One turn sends every row of this set to another row. A few are shown first. Where does it send the rows asked after them?
lafib: [ -8  -2  -1   1   9  -9   4  28  -4 -17   5  -6  -6   3  15  -2   2   1
  25  22  -1  -6   0   3  17   9   3   6   7  -9  26 -17  14  20  -7   0
  12  -4  -4   5 -16   3  21]
tobam: [ -9  -1  -2   5   7  -6  19  25  -5 -10   2  -7  -7   5  16   2  -6  -4
  19  12   7 -25  -1   8  20  12  -1  -4  -1  -6  24 -26  10  23   7   4
  12  -1   3  -7 -12   6  21]
vegiz: [-15  -4   2   6  -3  12  20 -19  -1   0   7   6  -7   6  19   2  -7   3
 -12  22  -2   2   8 -12  -6  14   8   5  12  -9   9 -26   9  15 -16   1
   0 -13  -6   8 -22  -7  13]
Dibu: [-14  -2 -12 -14  16 -12  11 -10  -4   4   7  -6  -2  -2   8 -10   0  -2
 -10  17   5 -21   0  -2   8  -3 -17  17  16 -15  21 -23  -3  14 -16 -12
   7  -6   5 -13 -16  13  13]
Kibuf: [ -6   0   5   1  30   7  25 -17  -1  -2 -14   0  -7   7  12   7 -27   3
  27  15   0 -18   1   1  18   0   8   7   8  -7  11 -23   4  17  -7  -6
   2  -1   0   5  -3   9   9]
belik: [-10 -15   2  10   1  18  23 -24  -2   7  -1  -6  -2   9  16  -6 -16   2
  -4  26   1  -7   4   0  15   6   8  -2   7  -7  14 -29  13   8  -8  -3
 -19   0   1  13  -1   8   8]
zim: [-12  -1   6   4  12   6  20   0   4   7   9 -14   0  20   7 -13 -14  15
  -5  17   0 -17   3  -7  28   8 -11  10   8 -21  20 -29  23  18 -13   4
   0  10  -1  27 -29  19   9]
Litu: [-25   6   4   3  11   7  12   0   1  -2   5 -10  -6  -1  21  17 -18  -4
  -4  16  -2 -23   7  12  12  14 -12   7   6 -10   8 -43   4   1  -6   9
   2  11   6   7  -4  13  13]
kado: [ -5   3  -6  -7  11   2  12   8  -3   6 -14  15  -6   9   1  -8 -13  -2
  19  21   6 -23  -8  -4   4  -2   6   0  15 -10  10 -12   1  24  10   2
  11   9  -4  14 -12  16  14]
Vitu: [  1  -9   1   7  -2  14  34  -9  12   8  16   8  -6  14  15 -15 -11   7
  -3  31   7 -19 -12  -6  21   3   8  -2   7  -6  11 -23   1  11 -11   7
 -10  -3  -4  -1 -18  -2   5]
Gimop: [ -7  -2   2   4  24 -14  11   6  -2  -2   3   3  -1   7  13   9  -9   8
   8   6   0 -18   0 -10   4  -7   4  10  14 -18  11  -6  -4  27 -16 -10
   4   5   3  -4 -13   0   6]
Lako: [ -5 -19   4   1  12   5  26  17  -6  -3  -3  -1   1  -5  15   7 -18  -9
  20  14   2 -11   2  16  19  20 -10  11   6 -12  17  -9  16  15 -12  -3
   5  -4  -8   4  -1  -7   8]
deku: [ -6   5 -11 -12   8   5  13 -10   8   1   3   7 -12  16  -2 -17  10   1
  10  28   7  -8   4  -1  23  -1 -20   7  10  -9  12 -11   4   8   0  -2
  16   2  -4   6 -16  22  17]
nuzuf: [ -8  -5   3 -11  15  13  15  -6 -12   6  -4   0 -16  17  -2 -12   4  -4
  -7  18   2   5  12  -1   8  11 -21  12  10 -17  14 -11   7   5 -14  -2
  17 -11  -8   0  -8   3  13]
dalal: [ -9   6   6  -5   5  17  18   8   0 -13  15  14 -10  -2   9  11  -5 -12
  -3  25  -2  -7   3  10   9   3  -5   9   7  -3   4 -19   1  -4 -20   9
  18   9 -12   9 -16  -7  15]
til: [  0 -12   0   2  10   2  25   1   0   1  14  12  11   6   2 -17  -3  -5
 -13  25  -4 -20  -3  -3  19  -6  -8  16  22 -13  21 -29  12  19 -10  -5
   2   3 -15  23 -34  11  14]
liv: [  4   3   0   3  13  -6  21   9   2   9   1   6  -6  23   0  -4 -21  13
  17  21  -6 -21 -11  -7  15   5  -9   5   8  -7  22 -26   1  22  -5   3
  -3   4  -4  -4  -8 -18   2]
gurib: [-14  -2  14  11  19  16  25  -9   1  -6  16  -7   1  16   5  -9 -11  -9
 -18  16 -12  -5  10  10  20  -9 -13   4  11  -3  17 -19  11  25 -12  -2
   6  10  -2  14 -22   0  10]
fivim: [ -1   1   6  -2  11   4  13  -2 -12   0 -18  10  -6  13   4   5 -13  -8
   6  12 -14   3   4  -2  -4   9  -3   8  13  -8  19 -18  -6  24  -1   3
   5  -1 -10   9 -11 -13  13]
duza: [ -9   2   5  -1  13  16  26 -11   0  -4   6  -2  -6   5  11 -11 -30   1
 -14  19   0 -16   1   0  20   0  -3  -1   8  -9  29 -42   8  12  -8   4
  18  -1  -7  14 -38   7  18]
rarog: [ -6  11  -9  -5  -2   2  15   4   5  -6  13  12  -5  -7  14   6   1   3
   2  28  -2 -22 -11  -3  21  15  -1   9   6 -21   6 -36   7   5  -4  -3
   8  11 -10  21  -5  12  26]
dib: [ -1  -5  -3 -12  10   5  24  -3  -9  14   2  -8 -13  18   1 -19  -7   6
  -7  13   7 -19  -6  -3  21   6 -23   7   1 -17  27 -29   0   6  -9  -2
   6  -9   2 -13  -6   2  10]
Tete: [-19 -15   3  13   9   2   9  -2  -1   1   8  -1  -4  10  16  -8   1  -2
 -15  26   5 -11   9  -6   1  -6  18   4  17  -7  10 -13   1  12 -15   4
  -7   0   1  -1 -25  13   7]
gefuf: [-10  -8  -4  -7   9  -6   8  16  -5 -10  -1  -3   3 -15  22   4 -13  -7
  21  21  -3  -7  -2   9  11  20  -2  15  14 -15  24 -17  11  21 -12  -5
   6  -9  -7  11 -10  -1  16]
gulis: [-13  -2   8  -3   9   5  16  18 -10  -1  17  -9   2  -1  15  -5   3 -13
  -9  17  -6 -23 -12   8  13   2  -2  19   5 -17   9 -18   0  10 -21   4
  -7  12   4   7   5   9  12]
fug: [ -9   0   5  -2  16   8  32  -8  -7   3   8  -4   2  -1   5  -5 -10  -7
 -29  14   2 -20   2  -2  16  11   1   2  12 -26  10 -13  16  26 -14  -6
  17   9  -9  16 -23  10  16]
Dabek: [-15   0 -13   1 -16   4  22  -5   6   9   4   2  -5   9   5  -8  -3   3
 -12  25  10 -19  -3  -7   7   6   9  -7   8  -2   9 -16   9  19  -5   7
  -5  16   4   7 -23  12  10]
gope: [ -3  -9  -3  10   7   1  29  14   5  -8   3   8  -3   1  15  10 -14 -10
  20  16   4 -20   3  19  26  16 -12  -1   4  -2  18 -19   9  18   7   1
  12   0  -6  -4  -8  -6  15]
pote: [ -7  -6  14   7  10  16  20  25  -6  -2  15   6 -10  18  10  -3  -1   3
   7  20  -2 -16  -3  -3  19   1  -8  14   3 -10   9 -46   8  -6 -11   9
  -1  -5  -6   8  -7   5  14]
laf: [-11  -3  -9  -5  19   6  19 -32   8  -1   5   3  -6   3  12  -3  -9  -2
   7  20   1 -11   9   7  21  -1 -25  12  13  -7  14 -28   1   8  -3 -15
   9  -9   1  -1  -6  13  15]

Kibuf goes to liv
nuzuf goes to laf
rarog goes to gulis
And these:
gurib goes to duza
Tete goes to vegiz
gefuf goes to Lako

One turn sends every row of this set to another row. A few are shown first. Where does it send the rows asked after them?
daboz: [-12  11 -14  20  -3 -10 -17  -6   0  -5   2 -13   9   7 -18  -5 -13 -10
   3  -5]
burip: [ 10  -7 -14   3   0   6  -3 -10  12  -5   8  -5  13   1 -10 -29  11  -1
   2   2]
Gipig: [-11  10 -18  10  -1 -15 -15   1   2   1   4 -16  13   6 -16  -5 -11 -11
   5 -11]
fave: [ -4   8 -20  21  -6  -5   4  16   7   3   3  17  21   3  -4   0  -6 -11
   4  -4]
nipe: [  7  -5 -21 -14 -16   2  -4  -7  -9  -1  14  -2   7   9  -3  -8   8  -1
   9   7]
Reva: [ -2   8  -1  13  -3  -6   8   1  -7   3 -14  -4   2   2   4  -2  -3 -11
  11  14]
fuviz: [ -4  16   0  11  -1 -11  15   1  -6   0  -9  -3   6  10   1   4   2 -11
  12   0]
lokav: [ -6  -3 -18  21 -14  -9   7   4  13   7   1  17  23   3  -1  -3   1 -13
   0 -10]
bavi: [ 12  -8 -13   4   8   1 -14  -8   7 -11  -1  -6   6   6 -11 -19  12  10
   5  -5]
tek: [-11   9 -23  17   0 -22 -10   7   7   0  -1  -6   1   4 -14  -5 -10  -6
   3  -4]
deko: [ -4  10 -19  23 -12  -3   8   1  13  -3   0  17  19  10  -6   0  -4 -16
   7 -10]
mevo: [ -7  11 -24  19   2 -15  -9  -5   7  -6  -4 -13   8   7 -12  -9 -15 -10
  12  -7]
Kovo: [ -9  -3 -16  25 -10  -6   5  -2   5   3   2  21  22   8  -1   2  -5 -15
   2  -4]
buda: [  7   7 -15  -8   2   0 -12 -17  14  -2  16  12   8   1  -6  -2  17  -9
   3   6]
Fumop: [ 16 -11 -17   8  -4   4  -9  -7  13  -2   2 -15  11  -1 -10 -21  10   1
   5   3]
rupa: [ 16  -7 -14   0   7   6 -13  -3   3  -6   4  -5   5   4 -13 -23  14   0
   9   0]
kesir: [ -4   9 -19  26 -14  -5   7  -3  12   2  -2  15  19   5  -1  -3  -5 -11
   6 -12]
Fotiz: [ 10   3 -19  -3   0   6 -19 -11  11  -6   8  18  13   4  -5   2  10   1
  10  -4]
sonu: [ 17 -10 -22  -8  -4   3  -4  -2  -8   0   9   8   2  14   1  -8  15  -6
   8   2]
risib: [ 13  -5 -14 -10  -9   6  -1  -1 -10  -5   3   5   5  19   1  -6  10   2
   6  -1]
Lasa: [ 10 -10 -15   7  -3  -1  -4  -8   5  -7   9  -5  11   2 -16 -21  20   6
   0   4]
vuke: [-12   9  -1   4  -1  -9  12  13   1   2  -9   1   0   5  -4  -5  -6 -10
  11   5]
Mubap: [ 10  -2 -19  -6   2   5 -19 -12  10  -3  13  17   6   4 -12  -4  14  -7
   9  -5]
Rur: [ 11 -14 -18 -11  -8   0  -1  -4  -7   1  13  -4  11  16   1   2   8  -8
   7   7]
likon: [ 10   4  -9  -1  -2   5 -13 -12  16  -2  15   9  15   2 -13   7  17 -10
   5   2]
Bopo: [-13  14 -15  19  -6 -14 -11  -2   3  -3   1 -13   3   3 -21  -6  -6  -8
   1  -3]
nuv: [ -6   7  -5   9  -8  -5  14   4  -4   5 -12  -3   6  -1   4  -6  -4 -10
  15  11]
fiz: [  5   0 -14  -6   4   1 -12 -15   8  -4  16  11  17  -4  -8  -2  15  -2
  13   9]
big: [-10   8 -19  18   4 -17  -6  -6   1  -3  -2 -15  11   8  -8  -7 -14  -8
  10 -12]
girov: [ -1  13   0   6   0 -11  10   8  -2   6 -13  -5   6  -1   3   0   5 -13
  11   7]
dum: [ 13  -4 -25 -11  -5   0  -2  -5  -9  -1  17  -3  10  15   2 -10   8  -6
   2   7]
rodez: [-11  -1 -21  23  -5 -11   6   3   5   2   8  16  25   6  -3   5  -3 -13
   2  -5]
pigo: [ -4  10  -5   9   4 -11  18   3  -4  -3 -12  -3   4  13   0   1   0 -15
  13   3]

bavi goes to Fotiz
likon goes to Rur
kesir goes to fuviz
And these:
nipe goes to Lasa
pigo goes to mevo
nuv goes to Bopo
Gipig goes to lokav
vuke goes to tek
Reva goes to daboz
buda goes to dum
rupa goes to Mubap

One turn sends every row of this set to another row. A few are shown first. Where does it send the rows asked after them?
pipo: [ -1   3   0   5  12   1 -11  -3  -2   3   1 -13  -3  -3 -15  15 -20]
sote: [-1 -3  1  4  5  7 -5  1 -7 -1  7 18  7  7 -2 19 -6]
fimob: [-16   5  10  -5   9 -12 -13   1  -2  13 -18  -5   2  -4   0  -4   7]
tirag: [  6   8  17   0   5  -5   7   9   9  -8  -1 -16   3  -1  -4 -12  -8]
kifu: [ 10   9  -6 -13   1   0  14   8  -5   4 -10   3   4   9   8   6   6]
Dar: [  0  -2   3   7   4   4  -7   6  -8  -1   8  16   7   5   0  20 -10]
pul: [ -8  -6   3 -10  23  -3  -4  -3   7  -5  13   1  -6   0  -6  -5   3]
puguk: [  7   9  -2 -12   1   2  16  10  -6   5 -10   0   0   8   8   7   3]
Zekad: [-9 -6  3 -9 23 -3 -6 -5  3 -5 13  0 -3  1 -6 -6  3]
giz: [ -7   6  20  15  -7   6  -2  10  -6   1 -10   3  -5   6  -9   9  -8]
bago: [  1 -15  12   4  -3   3  15   3  -2  -2   4   5  10   5  -7  -7  10]
Munaz: [  3  -7 -13  -7 -13   3  -3 -16  -1  -3  -5  -8   1  -9  -9   1   3]
kogo: [  7   6  15   3   6  -5   6   9  13  -8   1 -15   4   1  -3 -11  -8]
nefol: [ -8   6  18  15  -7   6  -6   9  -6  -2  -4   2  -7   6  -8   8 -10]
tole: [  7   7  15   1   6  -8   6  11   9  -8  -2 -16   2   1  -4 -10 -10]
budid: [  6  13  -4 -12  -1   0  15  11  -7   2  -8   1   2   8   8   9   3]
Tiz: [-18   4   8  -6   9  -7 -13   4  -3  13 -18  -7   2  -1  -2  -3   9]
Radad: [  4   6  16  -1   4  -6   9  12  11 -10   0 -16   3   1  -4  -9 -10]
Popup: [ -1   1   1  10  10   3  -8  -4  -6   4   4 -11  -3   0 -14  15 -19]
Tepid: [  7  12  -2 -15   1  -1  15   9  -8   6  -9   4   3   7   8   9   6]
faz: [  6  10  -3 -12   0  -1  16   8  -6   4  -9   4   3   8   9  10   2]
faso: [ -1 -18  10   7  -6   4  15   3  -1  -1   3   5   9   5  -9  -6   9]
zuf: [ -5  -6   2 -10  25  -2  -4  -6   4  -6  13   0  -4  -2  -4  -7   3]
fav: [-17   3  11  -7   6  -8 -15   3  -2  12 -18  -3   2  -5  -4  -5   8]
zetil: [  7  11  -3 -11   1  -2  15  11  -6   2  -8   4   5  10   7   9   4]
Fizo: [  3  -7 -16  -5 -10   3  -4 -12  -1  -3  -2  -9   3  -9 -12   3   3]
Fid: [-9  6 16 16 -6  7 -7 11 -7  1 -7  5 -5  4 -7  9 -8]
gop: [ -3   0   0   9  14   3  -9  -4  -5   2   3 -10  -6  -1 -15  13 -19]
moz: [  9  10  -2 -14   2  -1  17   9  -4   5 -10   3   1   8   7   9   4]
laro: [-17   5  12  -6   6  -6 -14   1  -2  13 -19  -4   3  -4  -1  -3   7]
nup: [-18   6  10  -5   6  -6 -15   5  -1  10 -17  -6   2  -2  -4  -5   8]
lupep: [-3 -7  2 -9 23 -4 -3 -8  3 -7 13  1 -3  1 -7 -7  5]
nor: [  2  -6 -15  -3 -13   2  -5 -15  -2  -1  -4  -7   5 -10  -8   2   4]
fes: [  0  -6 -12  -5 -13   3  -4 -16  -4  -3  -1  -8   4 -10  -7   1   4]
Lamor: [ 0 -5  3  7  5  4 -4  3 -7 -2  7 17  8  7 -1 21 -9]
zige: [  2  -6 -14  -5 -12   5  -4 -16  -3  -2  -3  -8   2 -11  -8   2   2]
Bizo: [  2  -6 -14  -8 -10   4  -6 -16  -4  -2  -6  -9   3  -8  -7  -1   5]
vonin: [  9   6  18  -1   6  -5   4  10   9  -7  -4 -15   1   1  -5 -13  -6]
zof: [-8 -3  3 -9 23 -2 -1 -5  3 -6 15  1 -3  0 -6 -8  4]
bano: [-10   5  18  17  -5   7  -6   8  -7   0  -4   1  -8   7  -8   9 -10]
nolab: [ -2 -18   9   8   0   4  16   3   1  -2   4   3   8   2  -7  -8   9]
dedak: [ -3 -17   9   6  -3   0  16   4   3   0   4   6   9   4 -10  -5   7]
gepit: [ -2   2  -1  11  10   2  -9  -4  -3   1   0 -13  -7  -2 -14  17 -18]
Naviv: [ -1 -17  11   8  -2   3  15   0   1  -1   4   7   9   6  -7  -7  10]
dufo: [  5  -6 -13  -8 -12   3  -5 -15  -2  -1  -3 -10   2  -8  -7   3   4]
lufe: [-14   3   9  -6   4  -9 -14   2  -5  11 -20  -6   1  -4  -2  -3   9]
Gefu: [-15   7   9  -6   4  -9 -13   3  -3  10 -20  -6   3  -1  -1  -6   9]
pife: [-1  0 -1  5  5  5 -6  2 -5  1  9 15  9  7 -1 22 -9]

fimob goes to fes
Lamor goes to nefol
And these:
zuf goes to Naviv
faso goes to tole
Fid goes to gepit
nup goes to Fizo
zof goes to nolab
giz goes to pipo

